[143 117 140 136 105]	140
[132 121 140 125 128 154 129]	128
[150 114 117 146]	114
[132 144 128 101 121]	128
[113 150 142 156 115]	142
[149 128 150 128 130 136]	128
[128 153 128 129 136 105]	129
---
[[106, 106, 107, 120, 127, 142, 147], [110, 123, 140, 133, 128, 130, 109], [113, 123, 112, 123, 134, 127, 139]] Out: 142
[[131, 140, 124, 129, 136, 128], [129, 134, 123, 131, 131, 130], [127, 135, 122, 150, 111, 129]] Out: 136
[[127, 138, 137, 116], [127, 103, 124, 148], [131, 156, 143, 104]] Out: 137
[[132, 126, 127, 133, 127], [107, 105, 132, 152, 110], [143, 150, 118, 101, 137]] Out: 133
[[115, 126, 105, 133, 144], [128, 118, 149, 100, 127], [145, 133, 153, 143, 114]] Out: 133
[[117, 108, 123, 123], [119, 112, 137, 124], [143, 154, 158, 134]] Out: 123
---
[[156 128 129 102 120 114 121]
 [111 129 130 116 120 111 107]
 [120 149 120 123 129 112 139]] => 107

[[128 137 123 144]
 [122 119 102 108]] => 144

[[117 101 105 140 107 124 139]
 [125 122 105 133 124 127 139]] => 139

[[137 142 134 116 128 139]
 [129 129 148 103 127 115]
 [134 132 145 122 129 132]] => 115

[[134 106 131 148]
 [136 120 121 141]
 [137 148 102 119]] => 141

[[118 122  99 135 130 102]
 [127 114 116 112 140 134]] => 102
---
array([115, 104, 126, 130, 149]) Out: 126, 149
array([143, 120, 112, 146, 155, 127, 116]) Out: 146, 155
array([109, 140, 125, 126, 124, 138, 151]) Out: 126, 151
array([142, 156, 135, 137, 150]) Out: 135, 156
array([141, 152, 119, 149, 120]) Out: 119, 152
array([119, 138, 125, 110, 121, 150, 120]) Out: 110, 150
array([104, 146, 109, 150, 145]) Out: 109, 150
array([119, 130, 102, 149, 105]) Out: 102, 149
array([112, 103, 141, 131, 150]) Out: 141, 150
---
155  116  137  151  130  149
108  136  139  131  147  155
152  125  136  150  119  136
-> 137

105  139   99  114  156 -> 99

152  110  104  149 -> 104

152  143  136  108  141  136   99
115  129  131  136  121  131  114
-> 136

132  132  130  109  107  122  141 -> 130

115  150  123  134 -> 123

137  135  112  102 -> 112
---
[101 126 112 133 134] Out: 133

[[154 100 106 126 100 121]
 [102 152 150 125 153 132]
 [ 99 145 154 114 153 125]] Out: 126

[121 123 122 128 105 132 136] Out: 128

[118 106 124 157] Out: 157

[146 126 152 136] Out: 136

[152 135 137 128 128 145 113] Out: 128

[129 136 120 117 132 149] Out: 117

[[129 122 133 131 141  99]
 [125 126 132 129 135 112]
 [131 127 134 131 122 122]] Out: 131
---
[[126 117 127 126 121 127 133]
 [133 128 128 139 110 127 126]
 [134 138 128 138 132 129 121]
 [132 135 131 137 124 128 124]
 [130 128 128 135 122 128 127]
 [131 118 129 137 101 125 132]] => 132

[[116 119 127 120 116 122 135 114]
 [113 119 125 124 115 131 132 116]
 [110 131 124 121 113 143 125 133]
 [110 127 132 119 113 137 126 117]
 [127 126 109 112 148 130 122 137]
 [117 149 138 118 138 141 118 106]
 [132 148 134 122 144 116 124 121]
 [112 115 127 103 132 131 123 134]
 [120 138 109 140 145 146 131 115]
 [136 129 126 140 117 136 122 131]
 [131 129 118 124 126 136 133 117]] => 120

[[146 125 145 121 135 132 119 115 146 133 129 116 132]
 [143 133 132 121 137 133 122 126 139 132 137 124 137]
 [118 134 121 139 126 130 140 142 119 128 132 141 128]
 [136 122 143 126 130 125 122 115 140 133 118 121 127]
 [121 141 114 137 130 137 142 152 116 126 144 144 133]
 [121 139 117 137 129 133 140 147 119 128 138 143 132]
 [142 125 146 125 133 127 122 115 145 135 123 121 131]
 [119 139 117 140 128 135 143 150 117 127 141 144 131]
 [117 138 117 141 127 134 144 150 116 127 138 145 130]
 [137 124 145 130 131 127 126 119 142 134 122 125 130]
 [133 125 143 131 128 126 127 120 138 133 121 126 127]] => 117

[[132 124 124 123 122 124 124 126 139 128 126 128 141 131]
 [131 126 125 126 124 126 124 127 135 127 127 128 137 129]
 [133 115 129 113 116 117 132 122 144 131 124 125 151 137]
 [125 128 130 129 131 127 132 129 122 129 129 127 122 131]
 [129 128 127 127 126 127 126 128 130 128 128 128 131 128]
 [131 127 125 126 124 126 124 127 135 127 127 128 136 129]
 [131 126 124 125 124 125 124 127 136 127 127 128 138 130]
 [132 124 124 123 122 124 124 126 139 128 126 128 141 131]
 [133 115 129 113 116 117 132 122 144 131 124 125 151 137]
 [129 128 127 128 126 127 126 128 130 128 128 128 131 128]
 [124 127 130 129 131 127 132 129 119 131 129 127 122 135]
 [130 127 126 127 125 127 125 127 133 128 127 128 134 128]] => 129

[[118 115 142 106 128 110]
 [128 134 128 130 138 119]
 [149 131 146 128 125 141]
 [132 129 129 130 120 127]
 [131 124 125 131 120 132]
 [128 128 124 126 139 127]] => 132

[[145 113 148 112 121 153]
 [110 121 146 106 107 141]
 [113 144 122 144 139 115]
 [149 106 137 108 106 142]
 [117 133 119 137 134 112]] => 113

[[118 117 131 131 139 139 142 132 129 130 125 115 117 127 148]
 [129 146 120 121 134 127 151 117 128 120 132 156 121 134 140]
 [116 108 135 128 136 142 135 133 131 130 121 104 113 122 152]
 [115 112 131 129 136 137 137 130 127 128 123 109 115 124 145]
 [144 132 142 143 127 133 114 147 138 144 137 126 151 137 117]
 [118 131 121 117 137 134 153 115 127 117 124 140 107 126 153]
 [146 144 135 138 127 129 124 139 136 139 139 145 148 139 117]
 [118 117 132 126 138 140 141 129 130 127 124 117 115 125 150]] => 118
---
[114 149 143 107 147 148 134] >> 114, 134

[[126 140 152 149 149]
 [136 129 128 138 137]
 [116 135 131 116 126]] >> 126, 126

[[128 129 128 129]
 [128 135 101 133]] >> 128, 133

[106 129 116 142] >> 106, 142

[124  99 152 124] >> 124, 124

[[138 125 126 131]
 [129 154 132 132]] >> 138, 132

[[137 117 112 140 125]
 [120 147 147 108 140]
 [116 143 150 113 129]] >> 137, 129
---
[[128 124 103 124]
 [125 144 139 139]]	144

[101 107 143 130]	107

[[127 143 139 127]
 [101 123 126 101]
 [123 140 105 123]]	140

[113 105 145 127]	105

[146 130 100 139]	130

[[150 131 103 106]
 [133 150 124 110]
 [104 121 154 154]]	121
---
[[131 127 128 106 145]
 [141 121 123  99 105]
 [134 132 133 109 119]] value 127

[[ 98 135 118 132 107]
 [140 123 138 150 135]
 [100 132 122 128 110]] value 128

[113 126 133 127 111 156 151] value 127

[111 127 156 110 139 106 148] value 127

[[137 138 108 116 148 104 131]
 [127 139 102 113 152 134 137]
 [101 139 129 146 107 117 127]] value 129

[131 142  98 153 126] value 131

[142 143 158 117 111 140 131] value 140

[124 109 112 139 100 126 108] value 112

[142 131 100 144 143 120 158] value 142
---
[141 133 157 144 138] value 157
[108 153 101 112 136] value 101
[157 115 111 110 145] value 111
[134 128 106 127 111] value 106
[126 103 148 122 158] value 148
[127 104 138 121 105] value 138
---
[136 134 109 111 107 151] → 111

[[106 102 111 125  99 153 122]
 [149 132 150  99 138 145 155]] → 138

[132 144 155 101 103] → 155

[144 107 145 109 117 130 109] → 117

[[123 124 129 116]
 [117 119 113 137]
 [155 131 118 128]] → 131

[144  99 124 129 125 126 130] → 125

[116 122 149 149 123] → 149
---
[[102 100 104  99 109 112 147 135 137 138 146]
 [141 131 136 133 138 137 104 121 110 112 129]
 [134 109 149 103 131 131 114 123 115 125 154]
 [128 108 120 100 127 129 119 126 118 124 153]
 [138 129 116 127 135 134 108 124 114 113 132]
 [103 129 103 147 111 109 147 141 145 129 109]] → 128

[[131 129 118 118 136 130 129 117 129 134 121 129 133 131 130]
 [134 123 111  99 151 137 119 110 139 145 115 143 149 141 137]
 [139 129 109 118 132 138 128 108 124 148 113 126 129 143 137]
 [120 136 134 148 114 117 143 135 115 111 131 111 110 111 117]
 [129 131 120 129 126 129 134 121 122 131 120 123 123 130 129]
 [136 119 115 132 115 132 113 114 116 139 119 115 115 135 132]
 [138 116 114 138 107 133 106 112 112 140 119 109 108 136 133]
 [109 116 135 103 153 118 109 135 147 108 133 149 155 113 118]
 [125 114 126 138 112 123 106 126 117 122 127 114 113 122 124]
 [116 139 131 115 148 121 148 132 137 115 128 139 144 117 121]] → 109

[[128 141 135 121 128 152 128 121 128]
 [128 153 125 129 143 128 129 128 132]
 [141 154 119 126 128 113 128 112 128]
 [145 158 122 123 142 116 137 106 134]
 [142 144 117 128 128 122 141  98 129]
 [158 136 118 121 136 136 128 132 145]
 [128 128 117 128 124 123 136 101 130]] → 142

[[127 110 129 131 130 121 129 139 124 130 132 129 135]
 [129 119 124 134 135 123 130 130 130 129 124 126 122]
 [127 125 123 123 131 131 126 131 127 127 130 126 125]
 [127 131 134 130 121 107 121 140 129 125 143 118 123]
 [125 121 120 124 129 115 127 128 125 130 118 124 118]
 [127 133 137 132 130 110 128 122 122 127 118 120 132]] → 127

[[141 104 157 114 117 142]
 [129 109 150 123 128 130]
 [105 139 104 140 115 104]
 [113 122 128 135 125 113]
 [127 121 138 124 138 128]
 [141 152 107 112 119 142]] → 113
